rotation ticks, each row followed by its count of ticks
The counts run from 0 to 793.
[112 129 131 126 123 136 167  96 110  93 169 181 118  99  81 122 100 171
 159 106 103 138 160 151 121 100 154  99 144 145 142 143 146 161 116 108]  342
[146 133 164 127 120 112 108 140 116 112 177 132 131 118 146 194  94 146
 152 137 110  96 181 147 136 135  96 101 126 116 156  94 164 101  86 139]  693
[ 98 127 127 124  85 124 112 132 138 148 156 198 122 159 123 135 123 165
 129 143 156 117  97  97  90 142 130 105 126 129 164 166 195 141 104 105]  198
[157 143 119 144 163  97 114 124 107 129 191 115 114  70 125 159 126 139
 144 132 141 118 172  92  90 136 124 147 185  92  92 120 117 136 103 124]  136
[130 125 121 115 122 125 136  90 116 163 137 105 128 131  90  71  87 178
 156 145 144 154 171 119 108 146 145 138 114 127 136 174 168 173 144 106]  246
[137 160 189 126 155 113 118 131 121 137 124 144 118  86 112 161 105 171
 104 147 136 116 123 116 103 153  97 109 130 157 106 150 211 133 109 117]  676
[154 142 143 143 143 106  88  88 143 116 169  91 145 101 156 158 112 151
 149 143 156 169 197 141 135 157 108 149 126 127 112 113 174 139 118 133]  504
[133 165 150 126 146 107 120  66 137 126 148 153 170 140 168 168  96 105
 155 112 136 117 184 131 134 156 131 114 122 141 147 131 174 134  85 130]  214
[158 104 119 101 148 113 119 130 120 115 180  97 153  93 117 158 143 169
 129 164 141 156 161  89 133 142  65 117 143 126 119 106 163 160 150 122]  510
[133 159 174 103 125  98 142  91 135 153 116 148 135 116 137 145 123 117
 165 145 117  73 133 108  69 145  91  85 127 150 107 109 176 123  99 108]  303
[154 189 132 111 132  90 135  91 110 105 126 141 168 134 119 149 153 134
 118 133 117 124 118 116 103 119  83  63  96 149 106 115 183 146 112 144]  72
[120 152 121 122 107 124 171  75  89 114 154 173 103 125  86 166  98 132
 151 101 115  74 139 121 111 106 139 112 118 141 159 160 145 133 109 125]  206
[131 191 123 127 141 105 100 102 131 110 166 123 192 121 141 163 134 135
 129 127 116 169 174  88 144 155 122 117 124 131 137 140 181 161 117 137]  735
[131 104 110 122 146 102 125 112  66 119 180 123 151 116 145  99  84 143
 159 151 134 154 200 138  97 114  99 134 113 116 130 124 151 171  96 136]  752
[100 163 148 131 138 120 153 115 131 103 158 165 146 112 104  94  91 150
 113 115  91 120 151 129  75 116 109  99 138 134 178 148 135 138  63 107]  59
[ 98 111 137 120 123 124 146  33 150  99 168 164 113 145 146 149 114 119
 129 146 152 121 149 127  90 126  90 142 131 166 114 134 170 134 117 115]  113
[165 178 145 126  91  67 123 107 145  91 130 168 130  98 118 117 130 134
 109 117 100 100 166 166  72 126 109 112 122 140 152 121 142 146 110 135]  65
[184 142 128 142 140 129 119 142 112  80 190 152 115 120  96 137 135 157
 159 118 153 111 119 156 129 121 115  91 181  95 155 135 162 138  70 115]  189
[124 181 117 124 130 109 144 105 105 120 173 122 116 138  86 170 115 157
 140  93 129 102 120  94 105 149  91 141 118  83 149 161 117  75  92 137]  549
[119  92 112 118 139 113 148 138 113 111 158 130 131  76 115 161 128 171
 141 158 161 146 149 119 108 112  67 148 142 111 135  94 179 168  99 107]  1
[146 136 141 102 101 102 141  60 147  93 171 168 132 144 103 113 109 165
  94 104 101 155 165 169 102 129 139 111 117 141 145 151 141 140 149 139]  348
[152 120 165 117 131 104 138 100 132 106 138 161 103 100 116 153  98 132
 153 114 150  78 138 182 103 140  94 102 142 162 169 133 173 125  84 120]  438
[130 115 108 102  95 131 116  79 123 141 147 129 161 132  94 173 135 197
 165 124 109 129 160 120 148 150 148  58 109 149 130 115 139 119 157 140]  595
[143 186 108 128 154 102 127  78 130 111 168 115 179 116 115 161 128 125
 127 142  90 152 187 106 136 152 110 104 135 129 137 144 157 159 116 138]  734
[ 97  93 103 133 147 116 127 124  97  98 185 145 117 122 136 140 141 171
 111 144 156 153 162 142 104 137  58 150 156  91 135 126 143 142  88 152]  515
[138 141 164 116 154 107 164  97 116 111 115 116 106  77 109 137 101 163
 100 136 155  97 175 154  97 109  97 123 145 130 150 129 143 143  71 115]  154
[144 131 145 112 140 119 143  84 147 107 151 139 125  62  80 152 119 162
 108 149 103 130 193 146 104 149 113 143 165 150 120 141 153 154 155 135]  254
[141  86 151 101 112 128 123 105 102 154 133 150  88 126 108 141 106 192
 114 122 205  91 123 122  90 127 133 142 141 117 120 144 153 128 124 126]  524
[124 141 176 106  90  96  99 127 105 118 146 193 125 126 160 130 122 141
 135 107 123  79 161 101 103 122 141 104 128 166 132 127 179 165 142 121]  203
[133 111 143  75 115 108 124 123 120 154 143 138 167 146 138  79 128 154
 145 115 157 133 159  98  82 148 118 152 154  76 154 130 158 180 144 120]  381
[123 176 182 109 130 119 124 100 136 122 132 162 141 163 139 150 145 175
 132  91 157 120 139 122 148 162 128  74 134 122 137 147 196 127 109 133]  446
[139 111 142 115 143 104 129 126  87  94 175 150 109 117 121  98 123 171
  78 148 128 147 174 140  88 106  76 136 142  99 122 143 136 161 123 155]  6
[114  74 111 100 134 119  99 144  99 153 156 145 143 123 127 122 132 181
 138 121 178 135 147 105  95 178  79 146 127 100 147 142 161 148 147 154]  517
[ 96 179 138 107 110 111 150 125  99 143 160 122 109 140  99 164 119 181
 150  89 113 114 140  77 113 146 115 141 110  78 149 156 132  85 115 126]  548
[133 148  79 124  98 107  71 113 118 130 174 123 182 132 107 127 134 178
 125 112 139 161 157  68 114 152 143 124 118 100 148 141 132 145 155 141]  228
[145 184 141 126 137  96  97 118 139  89 167 123 176 100 120 129 107 136
 154 104  81 135 155 116  97 158  81 106 116 141 151 125 135 105 101 124]  314
[165 133 136 125 142 113 117 147 109  79 163 161 136 127 125 125 158 155
 156 123 160 116 113 142 117 119  91  72 178 107 150 114 175 147  79 116]  190
[133 191 109 159 145 109 116  66 114 122 168 141 139 123 114 158 118 155
 133 105 113 139 170 146 121 160 147  90 112 141 120 169 125 106  99 165]  76
[122 132 161 113  99 126 142  85  95 134 149 120  73 124  95 184 117 176
 150 111 143  94 174 125 125 140 134 159 111 104  97 138 145  94 136 145]  779
[156 143 124 165 145  97 100 142 129 156 172 132 104  81  99 145 119 193
 129 139 139 136 148 163  98 172 128 124 163  87 128 144 123  97  92 138]  419
[145 120 112 111 104  95 131 122 119 145 168 142  94 150 104  96 152 187
 152 120 137 118 131 119 125 150 130  58 143 120 176 175 129 154 127 111]  193
[137 110 109 119 115 112 150  90 142 140 168 125 119  95  94 168 146 193
 172 133 153 169 151 134 114 137 141 132 151  85  99  86 135 119 128 118]  507
[179 136  98 146 106 135 113  89 141 134 166 152 153 120  88 139 103 152
 128 129 169 118 132 133  95 105 177 110 170  99 166 132 131 142  85  99]  472
